In the rows, zero is written as 128.
Each row of M is roughly a mix of the hidden directions of one of 3 groups; one row fits no group.
M:
[[138 137 132 111 106  70  96 132 123  88]
 [119 111 173  94 118 134 171 147 159 137]
 [133 116 153  97 122 141 162 165 177 116]
 [134  96 139  82 118  78 122 116  99 118]
 [114 118 191 123 128 120 170 151 146 136]
 [ 99 141 131 164 137 176 158 148 141 157]
 [142 101 171  86 106 109 144 160 148 136]
 [143 112 133  78 106  78 119 134 132  97]
 [111 126 157  96 116  76 166 130 133 106]
 [116 141  80 168 138 168 144 140 136 154]
 [117 114 128 163 158 161 100 136 100 171]
 [149 132 157 117  76  96 122 168 141 119]
 [130 103 181  91 116  94 159 132 133 120]
 [122 128 148 145 156 109 133  86  89  86]
 [101 151 100 172 162 157 143 101 135 137]
 [136 129 132 137 128 164 168 153 186 123]
 [ 89 164 128 116 122  96 138 144 138  78]
 [100 113 136 136 146  93 101 150  90 169]
 [135 108 173  98 106 101 144 168 148 141]
 [112 125 107 145 144 103  87 104  75 137]
 [155  92 180  86 121 129 136 133 135 144]
 [177 105 129  81 113 138 125 129 161 106]
 [ 92 121 119 113 157  83 129  88 124  99]
 [115 174  85 169 119 114 108 109 116 119]
 [158  88 180 114 108  97 141 130 133 125]
 [157 108 182  89 128  94 131 114 127 127]
 [132 127 129 119 130 188 175 121 148 153]
 [131  97 177  87 123 107 164 119 128 115]
 [155 126 125 148 125 179 141 144 125 182]
 [163  95 172 102 110 138 143 105 129  99]
 [109  97 104 110 147 126 111 123  70 156]
 [111 175 109 141  98 145 155 141 155  94]
 [122 106 134  73 107 117 153 165 120 157]
 [ 91 152  73 157 127 136 107 138 104 119]
 [140 122 155  92  96  86 123 159 147 101]
 [138 131  95 177 149 128 104  96  91 122]
 [126 114 127 110 124  61  95 122  98 124]
 [148 104 107 135 151  96  76 128 102 155]
 [144 142 127 162 119 192 139 114 137  99]
 [ 80 147 120 149 144 123 130 102  88  91]
 [130  99 102 142 150 123  84 125  98 172]
 [141 107 174  98 114 120 167 109 137  94]
 [151  99 150 107 104 161  98 143  85 137]
 [161 103  99 126 136 162  85 109  97 125]
 [133  99 189 110 123 146 169 129 130 123]
 [104 113 137 132 150 142 178 132 147 179]
 [128 100 100 103 156 116 112  80  90 123]
 [121 124  87 168 161 159 109 107 107 147]
 [109 141 113 172 146 179 122 147 118 158]
 [159 118 139  84 103  88 110 132 136  92]
 [ 93 165  87 136 115 104 102 138 105 102]
 [136 107 184 126 118 117 151 103 117  84]
 [113  94 105 134 156 136  98 128  70 129]
 [166 132 137  77  99 125 137 121 154  92]
 [167 123  83 119 127 144  92  99 105 110]
 [120 165 137 127 101 143 170 138 173 102]
 [106 135 128 126 123  54 115 128 104 111]
 [162 120 135  87  90 150 144 166 147 115]
 [131 130 113 120 128  59  93 111 116 112]
 [182 123  88 152 133 114  91 143 136 136]
 [165 104 154 131 127 176 164 122 153 141]
 [143 136  98 120 134 103  92  89 119  81]
 [125 124 151 102 111  56 127 143 130 124]
 [ 87 141 118 168 168 148 150 101 136 140]
 [105 153 104 150  99 186 151 120 120 135]
 [109 150 124 144 113 173 171 138 169 124]
 [ 80 150  91 165 144 148 137 144 147 117]
 [143 133  91 158 125 171 139 157 169 138]
 [124 147  94 162 133 184 114 147 128 154]
 [120 111 162 116 136  61 123 111 113 114]
 [ 85 135 111 123 123 163 155 169 146  99]
 [127 153 102 151 144 187 144 124 161 134]
 [103 159  86 174 144 156 112 136 118 142]
 [ 95 148 149 141 153 138 179 135 166 135]
 [129 155  83 153 142 108 100  92 103 111]
 [138 134 153 100 102  76 147 129 155  96]
 [ 97 152 121 173 120 153 145 172 139 147]
 [140 125 173  87 103  95 142 143 153 108]
 [112 132  85 157 145 111  84 120  94 144]
 [140 132 120 128 115 194 154 148 163 130]
 [128 128 174 108  97 108 155 170 137 152]
 [123 148  95 166 118 177 147 135 159 143]
 [130 147 140  98  93 107 164 160 167 117]
 [142 105 110  85 107 131 107 184 132 140]
 [140 104 171  94 114  99 152 155 139 158]
 [106 147 112 187 156 148 132 129 126 163]
 [135 101  85 116 136 131  98 185 125 124]
 [108 142 156 151 132 159 172 143 143 170]
 [108 121  95 170 139 178 129 117 111 155]
 [136 143  92 176 149 101  92 111 129 147]
 [163 126 126 121 113 193 141 130 162 129]
 [139 114 106  82  90  98 142 164 143 117]
 [161 110 140  96  93 157 139 169 152 133]
 [105 141  92 179 157 155 136 126 129 156]
 [180 108 156 119 106 165 117 140 157 139]]
Here is one row of each group, with its name. Which group are the others in?
[141 139 110 125 125  68  91 111 108 101] | Y
[140  80 149 120 142 178 151 133 133 156] | S
[108 123 130 107 122  61 114 154 109 149] | V

[155 128 170  97  91 102 110 149 130 101] | Y
[132 121 127 117 154  69 119  83 107 135] | Y
[135  93 189 107 128  98 145 114 120 115] | V
[112 152 102 179 145 169 111 141 124 149] | V
[141 101 168  87 139 109 143 157 164 121] | S
[122 111 100 110 115 164 126 184 149 151] | S
[103 160 112 168 147 121 100  95 101 104] | Y
[110 111 120 169 155 170 136  96 105 152] | S
[ 84 137 146 127 136  63 131 125 128 108] | Y
